One turn moves each row of this set onto another row. After a few examples, where does it send each row asked below?
K_442: [-21   1  -3   0   3  -7   3 -10 -21  -4  10 -36]
K_972: [-12   4  -6  -3   6   8  11 -37  -4 -10  -5  13]
K_369: [  7 -17 -21  -3   4 -12   3 -15  29 -18  14  -5]
K_155: [-37 -10  -5  -2   4  -7  14  12   1   0   6 -29]
K_606: [ -9  -1 -10  -3 -30  -7  14 -17  30   0 -10  -6]
K_525: [ -2  -6  -9  10  -9  13  14 -14 -14   0  -3 -33]
K_758: [  0  -8  -2 -13 -23  -9   5   6  16 -10  13 -34]
K_930: [  7  -7  -9   0  -1 -28   0   8  -9   6 -22  -1]
K_828: [ -5   6  13  -7  16  10  -5   1  20 -17  16 -11]
K_771: [ -4 -10  -1 -17  12 -16   7 -16  31  -6  15  -9]
K_234: [-34  -8 -14   5 -22 -16   2 -10  -8  -3  29   5]
K_554: [ -4  12 -26   9  -1  -6  11   7 -20 -20   6   9]
K_163: [-24 -16   2  -1 -17  12  18  15  10   7  16   2]
K_450: [ -6  -7  11 -14 -10  11 -21  -2  13  -5 -11  13]
K_259: [ -6   6  -9  14 -16  -4  16   9 -25 -17  -4   9]
K_205: [ -9  -2 -19  21 -13 -21   6 -13   1   0  28 -20]
K_622: [ -7 -28 -11  13  15 -20   3 -22   0 -19  -7  -3]
K_40: [ -5  -6  11 -13 -12  12 -18   2   8 -15 -13  16]
K_253: [ -8  -3 -11   8   5   4  -2 -19 -28  10  21  -2]
K_521: [-11  13  -1   2 -13 -20  -3  -3  29  11  -3 -21]
K_170: [-19  -7  11  13 -20 -22  22  -5 -17  -3  -7  12]
K_283: [ 17   3  12 -21 -15  -2   4   3   1 -18  -5  -5]
K_284: [-16   8  -4   2  -5  -6 -27  -4  25  11  -9  -1]
K_187: [-34 -24  -6  -1  -4   1  18  16  11   3   9 -12]
K_352: [-27 -17   1   3 -13   6  27  15   9   5  15  -3]
K_173: [-13  13 -13 -20  10 -20   1 -27  -3   3   2  14]
K_534: [-11  -3  12   0 -15  17  -1 -10   2  12  29   6]
K_203: [ -8  18 -28 -11   5 -14   3  -6 -17 -14   6   7]
K_642: [-14   2  10   4   0 -30   4 -17  16  -9 -15  19]
K_206: [-13  -2   0  -1  -8   4 -31  -2  19  -8 -13  11]
K_482: [ -1  10 -12   8 -15  -8   9   6 -26 -21  -3  10]
K_739: [ -1 -13  -3   5  11 -27 -15 -25 -14 -10 -12 -10]
K_814: [ -2 -21 -21  30  -7  -9  -8 -15   8  -3  17 -13]

K_442 goes to K_521
K_642 goes to K_253
K_205 goes to K_771
Now find these:
K_554 goes to K_187
K_622 goes to K_814
K_40 goes to K_259
K_525 goes to K_606
K_450 goes to K_482
K_170 goes to K_534
K_930 goes to K_234
K_203 goes to K_155

One turn moves each row of this set onto another row. After a few examples, where does it send each row asked below?
K_557: [-23 -24  -5  14  -9   6 -11 -19 -18 -13  -7   3  15]
K_351: [-10 -32  -4  22  -5   2   5 -16 -11 -22  -6  -1   9]
K_840: [  7   0 -11 -16   1 -17  -4  14 -33  -3  30   2  23]
K_236: [ -6 -12 -16  35  -2   2  -1  14 -12  -2   2  16  -9]
K_745: [-24 -10  -6  22   0   2 -19  -2 -24  -1  -5  13   4]
K_954: [  6   9 -16  10 -30  12  -3  10  12  -8  30  -3  18]
K_656: [  3   0   3  -9   3 -12   2   7  27  -6  15  -6  31]
K_159: [-23 -13  -4  15 -12   6 -18 -20 -24 -14   1   7  17]
K_397: [  6   1  -1  -7   1 -11   2  13  30  -3  17  -3  28]
K_186: [-19  -4 -18  19 -21  13 -22  -4 -21  -1   8  15  11]
K_632: [ -8  13 -11   1 -32  13 -16   0   4  -6  25  -4  26]
K_181: [ 4  5 -3 -8 -2 -9 -4 14 28  2 19 -2 28]
K_951: [-13 -24   3  21  -5   2   2 -21 -18 -28  -1   1  14]
K_685: [  7 -22   2  27 -19  -1   8  23 -21  17  11 -15  16]
K_32: [ 17  -5 -12 -10   2 -19   8  19 -28  -9  32   1  18]
K_273: [ -1 -27  15  21 -13  -6   8   9 -26   9   3 -22  24]
K_421: [-11 -14 -27  23 -19  15 -13   6 -10   4   5  14   2]
K_314: [ -7  -3   8   1 -18   2   0 -18   5 -27  16 -16  31]
K_871: [ -7 -23  14  17 -16  -4  -3   8 -30  15   2 -21  26]
K_416: [  5  -3   1 -12  15 -18   5  20   6   7  31  -3  24]
K_955: [ -1   7  -2 -11  -3  -9  -9  11  25   3  17  -1  31]
K_749: [-21 -18   2  24   6  -2  -9 -10 -22 -12  -9   8   6]
K_538: [  0 -17   1  23 -22   1  -1  22 -25  23  10 -14  19]
K_315: [  2 -22 -26  31 -16  11   5   9  -3  -7   6  11  -4]
K_753: [  6  -4  -5 -18   3 -19  -3   9 -34  -8  28  -2  25]
K_825: [-16  -7 -15  29  -4   5 -15   9 -19   5   1  17  -3]
K_909: [  2  -1   0 -14  15 -16   0  21   4  10  32  -1  25]
K_153: [  4  -5   5 -13  18 -19   5  17   4   3  29  -5  26]
K_222: [-22 -15 -17  16 -17  12 -21  -7 -19   0  -2  10  11]
K_709: [ 15  -8  -6 -12   5 -21  10  14 -29 -12  29  -3  20]
K_510: [ -1   0   2 -16  14 -16  -4  17   1  10  30  -2  27]
K_365: [  0  -5   7 -15  18 -19   2  13   3   4  27  -5  28]
K_851: [-14   6   1  -3 -25   8 -15 -14   0 -15  18 -10  33]
K_116: [  6 -27  10  26 -15  -5  13  17 -22  11   7 -19  19]
K_573: [  6  -6   3   8 -18   3  13  -8  12 -31  21 -15  24]
K_455: [ -3  -2   5 -17  16 -18  -3  13   1   7  28  -4  28]
K_401: [  2 -31 -15  30  -8   6  14  -2  -4 -19   0   4   1]
K_948: [-11 -23   1  30   8  -5   5  -5 -16 -18  -7   6   0]
K_340: [ 12   0  -9  14 -24   8  13   5  17 -21  27  -9  17]
K_67: [ 12  -1 -14 -13   0 -17   1  20 -30  -3  32   3  19]
K_718: [  7 -17 -21  35 -14   8  11   8  -5 -15  13  12  -2]
K_429: [ -4   4   2 -14  -1 -10  -9   6  23   0  15  -3  33]
K_4: [ -7 -18   6  19 -21  -1  -7  15 -29  23   7 -15  23]
K_928: [ -4 -20  -8  36   5  -2   8   8 -10 -12  -2  10  -6]
K_931: [ -2   1   5 -12   2 -13  -4   4  25  -5  14  -6  34]
K_885: [  2 -27  -6  31  -6   2  16  -8  -8 -28   6   4   5]
K_662: [  9  -8  -3 -16   6 -22   5   9 -31 -13  26  -3  24]
K_548: [ -4  -7 -26  29 -21  14  -7  10 -11  -2  15  17   1]

K_222 goes to K_421
K_745 goes to K_825
K_871 goes to K_4
Now find these:
K_67 goes to K_32
K_340 goes to K_573
K_718 goes to K_885
K_455 goes to K_510
K_397 goes to K_656

One turn moves each row of this set onto another row. After a few examples, where does it send each row asked below?
K_623: [-39 -13 -24  19  -6   2   2  21  24   4 -11 -18  26 -16 -14  12]
K_822: [-25 -31 -19  25  30  -4   4  21  10  -2 -24  30  35 -12 -12 -17]
K_175: [-11   3 -40  19  15 -14  -2  12  -9 -17  -8  17   4 -23 -19 -21]
K_798: [-22 -14 -12  -1  -7  -1 -15   4   4 -26  12  10 -11  -9 -32  -6]
K_624: [-12   0 -32  36  -2 -12  11  31   2   7  18  -4   7  -4 -28  18]
K_80: [-23 -10 -23  -7   2  17   1  16  33   0  -6   9  20 -11 -46   9]
K_576: [-11 -12  -4  27 -12 -11   0   5  19 -24  38  16  19  -3 -27  -6]
K_867: [-19 -15 -24  10  18   5  -5   7  21 -39  -7   9  -8 -11 -38 -14]
K_966: [-23 -15  -5  19 -10   0  14  14  13 -20  17  -6  17 -20 -17  20]
K_417: [  7  -4 -28  40  21 -10  12  23   4   8  -1   0  -3  -6 -14   4]
K_316: [-17 -44 -33  36  23   7  -9   9   1  -4   3  27  23   2 -13 -24]
K_213: [-25 -17 -26  22   5   1  -7  25  19  25 -22   8  35  -4 -19 -26]
K_889: [-19  -1 -40  25 -10 -23  -1  -2   7   5 -15   8  -1 -17 -28 -18]
K_145: [-38 -13 -20  28  -5   6   8  25  14  -6 -30  -5  22 -14 -14  11]
K_808: [-26  -9 -24  16   0  -6 -17  14  29  22  -9  -3  32 -16 -24 -25]
K_408: [  1 -17 -41  21  24   9  22  15  22   5  22  13  19  11 -30  -4]
K_524: [-13 -36 -16  50  24   7 -10  25   8 -27  13  23  18  -3 -35 -15]
K_232: [-22 -21 -23  44  18   5   2  17  19 -16 -27  27  31  -1 -14  16]
K_926: [ -6 -10 -17  25 -10  -9 -20  -4  23   8  22  17  24  -5 -25 -32]
K_853: [-11  -6 -27  -3  24  18  -8  21  34 -11  -5  21  18  12 -29   4]
K_922: [  0 -30  -7  48  18  16  -1  16   5 -21  -6  24  17 -19 -24  14]
K_837: [-17 -23  -1  29  -7  15  19  21  11 -27   9   8  18  -8 -23  21]
K_714: [ -6 -17 -16  12   8  -9  11  18  31  18  23  15  16  17 -36 -12]
K_856: [-12 -23 -20  23  -3   3 -20   4  14   1   8  28  25   3 -28 -44]
K_750: [ -4 -19  -6  42  -9  -4   2  12   4 -25  31  24  15   0 -30 -17]

K_889 goes to K_624
K_966 goes to K_926
Now find these:
K_867 goes to K_175
K_822 goes to K_922
K_856 goes to K_145

